These views show one set of named points, seen from different sides, and a view may be mirrored.
A view may leave some points out. In some views, one point has been moved. Which views, in the order they come, and which point in each? Write none if no view has one.

-- scene 1 --
panel a:
  vefud [ 13.3   0.0  -0.2   4.9 -22.6   5.4   9.9]
  Maneb [ -0.1 -22.3  11.2  -5.9 -16.3   2.2   8.3]
  veg [  4.2  -8.9   3.7   3.0 -10.2  12.0  -0.7]
  Das [ 13.5 -27.4  -4.2   9.6  -4.6   6.0   0.4]
  gov [  1.7 -13.6   2.5   1.1  -1.8  12.0   8.2]
  lup [  7.9  -4.2 -10.5 -18.0  -5.9   5.8   9.4]
  puro [ 16.1 -14.5  -4.9   4.5 -14.1   1.8  14.5]
  piv [ 12.4 -12.8   4.8   7.6 -24.3   1.9   8.9]
panel b:
  Das [  4.4  26.5  16.9 -25.5  15.7  17.1  -4.8]
  veg [  1.9  26.5  25.9 -22.8  20.9  -4.0   0.9]
  Maneb [ -5.4  34.4  36.9 -17.6  21.4  18.9  -7.0]
  vefud [ 10.8  38.2  34.7 -30.9  32.4  -1.4   2.1]
  puro [ 10.7  32.6  32.8 -28.8  27.7  15.1  -1.2]
  gov [  3.9  18.9  31.5 -19.6  16.6   3.5   3.2]
  piv [  4.3  43.5  32.9 -28.4  24.3   5.8  -1.4]
panel c:
  Das [ -4.9  12.4   1.3 -27.7  24.1 -66.5 -29.3]
  lup [  9.1   6.0 -15.4 -20.6  27.0 -41.1 -44.0]
  vefud [ 15.7   6.4 -13.3 -33.3   7.0 -59.4 -42.0]
  Maneb [  4.6  25.4  -4.5 -14.9  13.1 -57.0 -29.5]
  veg [  6.5   7.3  -3.4 -36.8  15.5 -50.4 -29.6]
  puro [  8.8  10.6 -11.4 -22.4  16.8 -66.0 -37.7]
  gov [  7.6   7.4  -6.6 -28.9  23.0 -50.8 -22.8]
  piv [ 10.9  15.2  -7.2 -29.6   4.3 -63.5 -36.1]
panel d:
  Das [-32.0   9.9  -5.7  26.3 -24.3 -19.5 -46.2]
  gov [-31.3  24.8 -14.8  20.1 -27.7 -31.7 -52.0]
  Maneb [-35.2  29.9 -16.0  32.1 -29.8 -11.2 -42.0]
  veg [-32.2  26.4  -6.7  27.2 -26.5 -37.4 -46.6]
  vefud [-35.5  31.9 -12.5  28.0 -14.9 -37.0 -29.8]
  lup [-27.8  35.7 -11.0   6.4 -33.6 -29.5 -33.3]
  piv [-37.4  28.6 -12.6  36.5 -17.0 -27.3 -34.7]
  puro [-34.3  23.0 -15.3  23.1 -17.4 -22.5 -33.2]
panel e:
  lup [17.8 -5.9  8.6  6.0 55.3 13.3 37.6]
  gov [ 2.2 -5.4 -4.3 15.5 62.4  2.4 30.3]
  Maneb [ 17.2   0.9 -19.4   9.4  73.7   8.4  35.1]
  vefud [ 14.4  -4.1 -13.7  -2.5  46.6   1.1  25.3]
  veg [ 0.4 -2.2 -5.1  3.6 60.5  0.1 25.9]
  Das [13.4 -7.6 -8.2 12.3 76.5 -3.7 18.2]
  piv [ 14.3  -1.5 -21.8  -0.2  58.3   0.1  25.0]
  puro [ 22.2  -8.0 -13.6   8.5  59.0   1.8  25.3]
panel f:
  Das [-15.4 -13.4  13.6   9.2  33.7   9.2   0.6]
  gov [-21.7  -6.6   8.1  -0.2  24.8  16.0  14.7]
  Maneb [-27.2   3.2  25.0  13.2  30.5  17.6   5.9]
  veg [-16.1  -7.1   8.5   5.6  14.6  15.6  11.1]
  vefud [-21.3  -6.2   6.9  26.1  13.5  16.4  19.0]
  piv [-24.8  -6.2  16.9  23.6  16.5  12.3  10.8]
  lup [-12.8   5.8   1.1  11.7  30.0  31.3  20.4]
  puro [-23.0  -7.3  10.7  22.7  30.4  15.0  13.9]
Moved in: panel a
  out of place in panel a: Maneb

-- scene 2 --
panel a:
  dul [ 42.9   7.3   8.3  19.0 -18.4  -4.3   9.7]
  vapi [ 32.7 -16.3  16.9  11.3  -7.7 -40.3  39.2]
  kupib [ 36.6 -20.9   1.9  26.7  -5.6 -14.4  28.8]
  Maver [ 44.3   0.8  16.2  13.0 -10.4 -15.3  16.0]
  Fir [32.4  3.3  7.2 17.7 -7.3 -5.6  3.6]
  Ruz [34.0  4.4 18.0 11.8 -8.3 -3.5 -0.9]
  Tivib [ 26.4   6.0   8.5  17.4 -23.4 -11.8  11.2]
  busud [ 29.6  -6.3  -6.4  30.9 -12.3   3.2   9.3]
  duvik [ 24.4   7.4  28.5   7.2 -20.4  -4.4  -3.2]
  nolop [ 42.3 -24.0  24.6  16.9  -4.0  -7.5  19.8]
  mepo [50.9 -8.0 15.3 18.1 -3.8 -2.3 12.2]
panel b:
  vule [-34.1  16.4  -5.1 -16.6 -26.7  46.8  65.4]
  busud [-44.6 -10.9 -21.7 -13.5  -7.0  49.7  79.4]
  Ruz [-39.4  19.9 -20.8 -15.3 -21.4  43.8  83.6]
  pere [-35.2  14.0  -8.2 -17.7 -25.6  44.5  71.2]
  zale [-40.0  -2.9 -14.0 -25.6 -16.2  44.4  72.8]
  Maver [-34.5  12.8  -7.2 -19.9 -24.4  38.5  68.6]
  nolop [-36.9   3.8  -8.6 -43.9 -30.1  49.0  74.6]
  kupib [-36.7 -17.1  -0.9 -28.5 -22.4  48.3  70.9]
  Fir [-39.5   8.3 -17.9 -11.1 -17.7  43.1  82.6]
  dul [-39.7  11.8 -18.0 -12.6 -12.3  40.4  67.0]
  Tivib [-38.8  10.6 -12.9  -3.2 -17.8  54.7  69.6]
  mepo [-38.4   7.3 -16.1 -33.2 -19.3  34.9  74.0]
panel c:
  busud [  5.5  38.2  35.3 -12.9  26.8  17.1 -85.7]
  zale [  0.7  29.3  35.7 -24.5  26.3  15.1 -71.3]
  Ruz [  0.8  18.5  37.1 -27.2   2.9  21.3 -81.2]
  vule [ 11.1   7.7  35.8 -33.2  17.1  13.0 -69.5]
  vapi [ 17.0   1.8  53.2 -24.2  33.2   5.3 -43.8]
  Maver [  4.8  12.3  31.6 -29.5  17.0  16.1 -65.8]
  duvik [  9.0  11.3  44.0 -37.0  -2.2  17.6 -90.9]
  mepo [ -8.1  25.8  31.5 -31.6  18.2  18.3 -65.6]
  pere [  6.9  12.2  36.7 -29.4  15.2  15.4 -69.9]
  dul [  7.1  19.9  23.5 -27.7  17.6  17.5 -80.8]
  Fir [  4.6  22.5  35.3 -18.0  10.7  20.5 -79.9]
  nolop [ -7.3  25.2  49.8 -37.8  23.8  11.7 -58.8]
  kupib [  4.8  28.7  44.4 -18.4  38.5  10.1 -59.4]
panel d:
  vule [ 37.2  25.2   2.5  -3.0  24.9   7.4 -11.7]
  Ruz [29.9 29.1 17.5  5.1 16.8 -5.9 -4.3]
  Maver [34.5 20.1  9.9 -6.2 25.7  6.8 -8.7]
  vapi [58.2 10.7 -8.2 -0.9 47.9 18.2 -6.3]
  nolop [23.8 14.5  1.9  2.8 42.8  4.5  6.9]
  Fir [37.0 23.6 16.3 -1.1 14.0 -5.2  3.2]
  Tivib [43.2 30.1  0.8 -3.4  9.3 -0.4 -2.1]
  zale [30.5 15.3  6.3 -8.9 23.0  1.0 10.9]
  kupib [27.8  7.8  1.5 -3.1 43.5  6.2 12.8]
  mepo [21.3 15.1 14.7 -7.0 28.5  2.5  2.0]
  duvik [ 29.5  41.5   7.2  13.4  13.3  -6.9 -11.2]
panel e:
  kupib [ -8.8  12.2  20.2  33.8 -23.2 -28.5  11.5]
  duvik [ 11.3  -3.1  16.7  27.4 -28.2  21.5  -0.6]
  nolop [-13.7  13.7  16.9  20.8 -24.7  -6.3  21.1]
  busud [  0.3  -7.4  34.9  44.7 -33.4 -16.2   5.9]
  Fir [  4.1  -2.3  17.9  43.4 -33.9  -0.3   5.9]
  zale [ -9.0   0.8  21.3  34.7 -31.2 -13.1   9.6]
  vule [ -2.1   4.9   3.9  27.3 -25.4  -1.6  -2.9]
  Maver [ -6.9   4.1   3.4  32.6 -30.0  -3.5   3.1]
  mepo [-15.5   0.8  12.9  33.1 -35.6  -3.5  15.7]
  Ruz [  3.7  -2.2  14.7  37.5 -34.2  11.2   8.0]
  dul [ -5.5  -9.5  13.6  36.6 -35.2  -2.7  -3.1]
Moved in: panel d
  out of place in panel d: kupib
